Each path below is one point turned by a fixed rotation once a step. After each direction that follows a path, write how fast that rotation turns it, in deg/step (0 if it stays still).
Each turn is a multiple of 5 degrees from 10 to 175, or 0.
Each row of a path follows its step; steps can be skipped.
Rotation 1:
step 0: [-14 -18   1   0  25  31  16  20 -23   3  25   6  12 -11   4  37  27  15
   7  -9   8  -8  -4  20   1   3  -8 -26  -5   2  -5 -14 -16 -21  18 -38
   4  -2 -19  -3 -12   6  17   6 -15  16  -8]
step 2: [  3 -16   6   3 -20  15  27  -3 -10  -7   1  12  -7  -3  17 -19   6   0
 -17  -9  -7   5   3  -3  31   1 -23 -24  14  28   4  12  -7  -7  39  24
  21 -16   5   8  11 -28 -17  27   4  16  24]
step 8: [-23 -23  19  -8   1  31 -18 -15 -31  -2  11   5   0  15   8  -3   0  31
  28   9 -10 -17  -8  34  -6 -12  28 -27  20  11   9   6  -6  -7  -2 -16
   5  -5 -12   0   4 -19  10  27   6  14   2]
step 13: [ -5 -15  15  -6 -27  18  35  13 -11  12   0  -3 -17  24  11  18  10 -29
  13  -6  14  14  -2  -2  -6  40   0   2  -9 -15  20  28 -18 -16  14  -1
   7 -26  -4   1  15 -22   9  -6   8  16  14]
step 16: [-14  -4   1  21  16  21  -3 -27 -31 -13   7   6 -32   7  -6  -6 -34 -14
  24  20   9 -10 -24  17 -20 -18  -4 -13 -25  11  24 -11  -8  -1 -12   7
  -5 -15   9   1  -5 -22   4  16 -15   2 -17]
step 19: [ -8 -13 -23  23 -13  22  12  -6 -11 -19   8   2   7 -21 -13  19  18  24
  -6  -3  13   2   0 -13   2 -18  27 -14  12  -3  17  -9 -11 -24  20 -16
  14 -20   6  13  32  -9 -12  26  20  23  18]
step 32: [  8  -4   4 -12  17  24  24   0 -22 -24 -20  -9   6 -18  18  21  -2 -12
   5 -11 -11   4  -3 -25 -15  15  -5 -39 -19   7 -34  10 -11 -19  11  -3
  -3 -10 -10 -13  26 -17  30  -2   0  12  -2]
Directions:
[  0  -4   0  -8  -3  -6  -4   3   6 -10  11   2   1  -8  -1  -2   2   1
   1  -7  -6  -3   0   2   3   2  -7   5   0  -1  -6   3  -7  -4   6   6
  -5   4   5   1  -6  -7  -1  -1  -6  -3   9]
140
[-4  6  6  0  2  4  0  2 -5  1 14 -3  1  6  8  6  4 -3 -3 -3  1  7  9 -6
 -2 -5 -4 -6  6 -2 -7 -3 -1 -4  1 -1  6  0  1  0  8  4 -5  2  1 -1  9]
170
[ -2   1   7  -9   4   4   4  -3  -1   0  -6   2   4  -2   0   0  -4  -2
  -3  10  -4  -3   2  11   3  -8  -5  -2 -10   5  -7  -3  -3  -7  -3  -6
  -4   1  -6   4   2   0   3   8  -4  -6   3]
45
[  4   0   6  -2  -2   4  -4   2   5  -6  -6   2   2   7  -7   2  -5  -6
   2  -2  -9  -4   0  -1   1   0   0  -4  12  -2  -5   1   7  -6   4  -4
   8   1   3   9   3 -11   2  -2   2   4  -5]
60
[-12  -2   0   0  -4  -4   1  -6  -3  -5   1   3   7  -4   1  -9  10  -4
  -1   7  -6  11   4   5   4  -4   0   3   7   3   1  -3   9  -1   6  -5
  -3   0   5  -6  -3   0   2  -5   3   2  -5]
20
Rotation 2:
step 0: [-11 -29  -2 -13 -17  -3 -15  -3  -4   4 -36 -23 -13  -2   3 -34  36  -1
 -22   5  12 -10 -16 -10 -17   4 -21  17  -6  -6 -14   3   0 -39   2 -23
   0 -15   7  -1 -23  -1 -20 -10 -15 -25   1]
step 1: [ -2 -31 -14 -10   5  -3 -17  15 -15   6 -21   0 -15 -19  -7  -1  -8  -1
 -14  32 -31  -8 -25 -15   7   3  -7   9   7  13 -39 -25   5  -7  17 -13
  28 -14 -20 -27   2  -8  22  16  -6  21   2]
step 2: [ 20 -29   9   8  -8  13  12  -7 -10 -21   6  25   5 -36  15 -13  34   1
 -19  26  10   4 -29   2  16  11 -19  -1 -12 -16 -10   1   9  13  13   5
  18   0  22 -13 -26   4  11  11  20  -3  29]
step 12: [-32  -2  -4  43  20  11   0 -20   3  14 -11  18 -12   0  -3 -14   9 -11
 -18  27 -10 -22 -35  14   1  33  -4   5  -4  12  -8 -15  19 -20 -12   8
  16 -26   0  11  -6 -10  22   9  18  10  -2]
step 27: [-14 -20   7  40   7   2 -10  -8  -2 -24 -39  -6  -4 -38  -1 -18  22 -22
  -9  15   7  -8 -29   8  -2 -13  18  13  -1  11  -3 -35  -3   6  16   3
  26  -8   0   2 -13 -14 -11  -1  13  -6  20]
step 28: [ -8  12  -4  22  17  15 -18 -17 -17 -21   7  26 -11  -5  -8  19   2  -1
 -41  16  17 -22 -23 -17   0  25   2  -6  19  20   1  -1  21  -4  17  -4
  13 -11  11   3 -18 -10  46  11   1  15   5]
step 30: [-22  -2   5  19   2 -13 -22   2   2  19 -18 -35 -18   8 -11 -22  10   1
  -3  12   3 -16 -36   5  -5  13  11  34  10   2  17 -20   6 -41   6  18
  21 -20 -15 -11 -24  -5  12   0 -15  -8   6]
Directions:
[  5   8   8   3   6  -6  -3  -2  -1   3  -3  -8  -2   2   9   5   5   6
  -3  -2   7   3  -2 -11  -7   1   0   0  -2  -3  -8  -2  -4   6   3   3
  -2  -7   5   7  -5   2   1   2  -5  -4  -3]
130
[ -4  -6   0  -6   0   0  -2   2   1   3  -4  -1  -8  -4   4  -6  -7  -3
   5  -5 -11   9   4   3   1   5  -7   8  -6   0   2  -6   1   1  -2  10
   1 -11   0   6  -2   1   6   3   0   3  -5]
100
[  5   2   1   3   7  -3   5   1   1  -6  -5  -3   7   1   2   6  -4  -1
  -3   5 -12  -2  -3   4   1 -11   4   0  -6  -1  -1  -5  -7  -6   3   1
   4  -8  -4   1  12   4  -6   2  -4   5   3]
140
[  1  -3   7   1   0   3  -5   0   2   3  -9  -1  -5   1 -10   9   0   3
   5  12   1   4  -4  -4   1   2   5   6  -5   5   3  -2   7   3  -6   0
  -4   8   0   2   8   3   7  -6  -6   3   1]
135
[ -6   7   6   3  -2   4  -7   2  -2  -3   1   9   9   3   2   6   7  -6
   4  -3   2   1  -4  -1  10   9   5   1   1   4   7  -2  -5  -1   1   1
   0  -5 -10  11  -1  -2  -3   3   1   2  -3]
45
[ -3   3   1  -1   2  -7   0   7   8   2  -5  -5  -2   4   1  -4   0   5
  -3  -1  -3  -2  -6  -3   3   7  -4  -8   1  -2  -1   3  -2 -10 -14  -2
  -5  -4  -8  -4   1   3  -2  -9   6  -2  -7]
85
Rotation 3:
step 0: [ 16 -12  -2   1  19 -25  22  -3  17  -2  13   8 -16 -13  11 -12  31 -25
 -12  12   7  14  45   0   0   4   4  -5  -5 -15 -24 -20   9   0 -12   5
 -12  21  -7  -8   8  -4  -4 -10 -19  32  11]
step 2: [  0 -11 -21  -9 -12 -13  -8 -10   3  -9  26  -3 -20 -17  19  -8 -36  12
  17  -9 -18   5  -2   7   1  20  23 -19 -17 -34  -2  -8 -29   4 -14 -13
   2   7   5  23 -13   3   4 -33  -6  -1  -5]
step 9: [ 12 -10   4  12 -26   8 -11  24   4  -9  -7   4  -1  -4  12  21   1  -8
 -28   8 -14 -34  13 -18   4 -22   4 -30 -26  -2   0  32  -6  10   7 -15
  10   1  -3   0   6  -4  29  -4  -1 -25  26]
step 10: [  5   3   9  26 -22   8   6  -2 -35  -8  49   6 -10  15  -2 -23 -22  10
  11  21   1   6  18 -12  -8 -18  17 -18   5 -15  -5 -11 -12 -25 -11   6
 -11   5  11  -1  -8 -10  14 -19  -4   8  13]
step 23: [ -3  13 -30  10   9  14   8  24  -9   1  14 -14  29   5   2  18  -8 -30
  18  15   3   7   9 -12 -12 -25  -9 -11 -13 -22 -10 -14  20  22  23  12
  -8 -14 -23 -18   5  -4   8 -26 -13   1  -4]
step 28: [  5 -10 -12 -12   8  -1  35  21  -1 -19  11  25 -26  -1   5   0 -20   8
   0  15  -6   2  20  12   6  11 -24 -10   8 -26   3   6   5   4  31  -1
  -2  -7   1 -42 -26  -7   4 -20 -13  -5 -15]
step 34: [-11   2  -6 -22  -2  14 -21   1  22 -32  -6   7   1  -9  14  20   3 -35
   0  15  16  -2  -1 -12 -39  24  21 -16 -25   5  -8  -9 -19  22  -3   0
  13  -2 -11  10   3   6   5   8 -15 -20 -12]
Directions:
[ -6  -1   3  -7   1  -1   8  -5   3   0   2  -5  -3   3  10  -4 -10  -7
   4  -4  -6   2  -1  -5   0  -2 -10   3   5   2   3   6   0   8  -8   4
  -1   7  -1  -9  -1   5  -1   5   5  -1  -1]
85
[ -2   0   3 -17   2  -1  -9   4   6   0   6   0   4  -2  -5  -2   3   5
  -6   0  -3   2  -1   3  -1   7  -7  -3   4  -1  -2  -8  -4   7  -4  -3
  -4   4  -4   7   1  -2 -10  -5   5  -5   0]
25
[  5   3  -2  -6   7   2   0   0  -7   1   2   3 -10  -5  -1  -3   9  -2
  -1  -8  -7  -4   3   1  -1  -5   0   6  -8   8  -1   2   4   3   1   7
   5  -1  -2   3  14  -1   2  -2   6  -2   4]
80
[ 8  1  3 -3 -3 -5 -3 -6  3  6  0 -2 -2 -1 -4 -6 -1  2  4 -4  0  5  2  0
  9  4 16  3  3 -8  7 -2  6 -7 -4  3  0  1  0 -7  4  7 -3 -4  2 -9  1]
130
[  3   6   7   0   0   2  -5  -2   1  -5   4  -5   0  -2  -7  -6   9 -15
   5   3   7   3  -7   2  -7  -3   2   0  -5  -2   0   0   0   1  -2   7
  -7   4  -3   1  -2   5  -7   6  -3   9  -4]
95
[ 1 -5 -3 -1  3  4 -9 -1  3 11  1 -1 -1  2 -3  0  5  1  1  9  3 -1  8 -4
  3 -2  1 -5  2  1 -6 13  7  7  1  0 -4  1  1 -6 -6  0 -1 -5  8  8  8]
80
[  5  10   2   2   6   7   1  -2  -2  -6  -2   5  -1   3  -3   4   2   7
   0   6  -7   2  -1  -4   1  -3  -4   2   4   1  -5   0   1  -7  -3  12
   3   3   6   2 -12   5  -3  -5   6  -5  -8]
160
Rotation 4:
step 5: [ -9  -2   3  -2 -16 -26   1  -2  18  30  -7 -31 -24   0  -4  -9 -20   7
  30  13   0   6  -2  -5 -27   6  -3 -16  13 -18  14  -3  23 -38 -20  16
  19  -3 -18  29   7 -11  28   1  -9 -10 -12]
step 7: [ 14  13  20  30  27 -19   4   3  -8  16  -2   3   5  -7   6 -13 -24   7
  19 -17   8  18  -2  -9   6  19 -27 -17 -37  -7  31   6  33  -8  -5  11
  -7  20   7  26  -7 -15   5 -14 -26   9  -8]
step 12: [  2  -4 -16  13  -7 -13  15 -11   3   1  21 -34   3  -1   7  18 -20   5
  36   2  17  16  -7  -9  -6  14 -26 -23 -31 -31  32 -14  17  -6  -4  19
 -16  14   5 -32 -19   1  13   4  -5   5   1]
step 18: [  2   7  -6  13   5 -44 -19   2  21  -2  -9   9   9 -25  -1   8 -12 -15
  42  -2   8  10   4   4 -18  27 -23   2 -22   3  15  -2  10 -33  10  13
  -2  31 -18 -11   4 -32   0  -6 -10   7  -1]
step 20: [ 12   3 -24  15   2   9   7  13  38   8  -9 -13 -19  -3   4  14 -32  13
  34  17  11   8   7 -25   4   1 -16 -29 -17 -14  39   3   2  18   6 -11
   2   3  -9 -18   7  -6  16 -18 -27   7  14]
step 25: [ 34  30 -14  14  16   6   2 -10   6  15  -8 -21  -9  18  12   3 -20   1
   8  20  -8   9   2 -37 -16  18  -7 -23  -9   4  15   8  18 -31  19  14
 -20   1   7   6  10 -23  -5   7 -38   0  -4]
step 27: [  2  24 -30  22   5 -23  -1   7  13   7   3   1   7  16   7 -10   2  -3
  44  18  13   8   4  -6  25 -14  -6 -23 -12 -25  -2   0  33 -18  18  19
  18 -12  -5  24  13 -16  13 -24  17  -6  -6]
Directions:
[ -3   3   2   9  -2  -6   8   4  -2   3  -1   8  -1 -11  -1   2   4  -2
   0  -3  -5  -4  -2   5 -13  -3   2   2   0  -8   0   5  -5   2  -1   2
   5   7  -5   7   3  -1   8   8   0  -1   3]
135
[ -1   4  -1  -2  -7  -2   2   1   5   1  -1 -14   6   1   7   4   1 -10
  -8   0  -9   0  -1   2  -5   3   1  -3  -4   4   0   4  -4 -11  -6   7
  -1   5   3  -6   5  -1   0  -2   9   1  -3]
110
[  4  12 -12  -1  -3   0  -1  -2   3  -3  -3   1   5  -3  -1   2   6  -1
   5   5  -7  -5   5  -7   4   1  -1   2   5  -3  -5   6  -8   3  12  -1
  -3  -5   1   0   7  -5  -3  -4  -3  -2   3]
10
[ -4  -8  -3   3  -8  -2  -6  -2   2   5   0   8   7   2   8   8  -4   3
   8   6  -3   3 -12   6   1  -3   2   7  -5  -1  -4  -5  -9   2  -1  -3
  -3   2   1  -6  -2  -2  -8   4  -1   1   3]
20
[  0  -2   3  -6   3  -7  -7   0   4   6  10   5  -1   5  -8   7   4  -9
   0  -3   4   3  -3  -1  -6   3   5   2   8  -1  -4  -4   0  -7   2   4
  -6  -6 -10  -3   5  -2   3  -2  -2  -8   0]
85
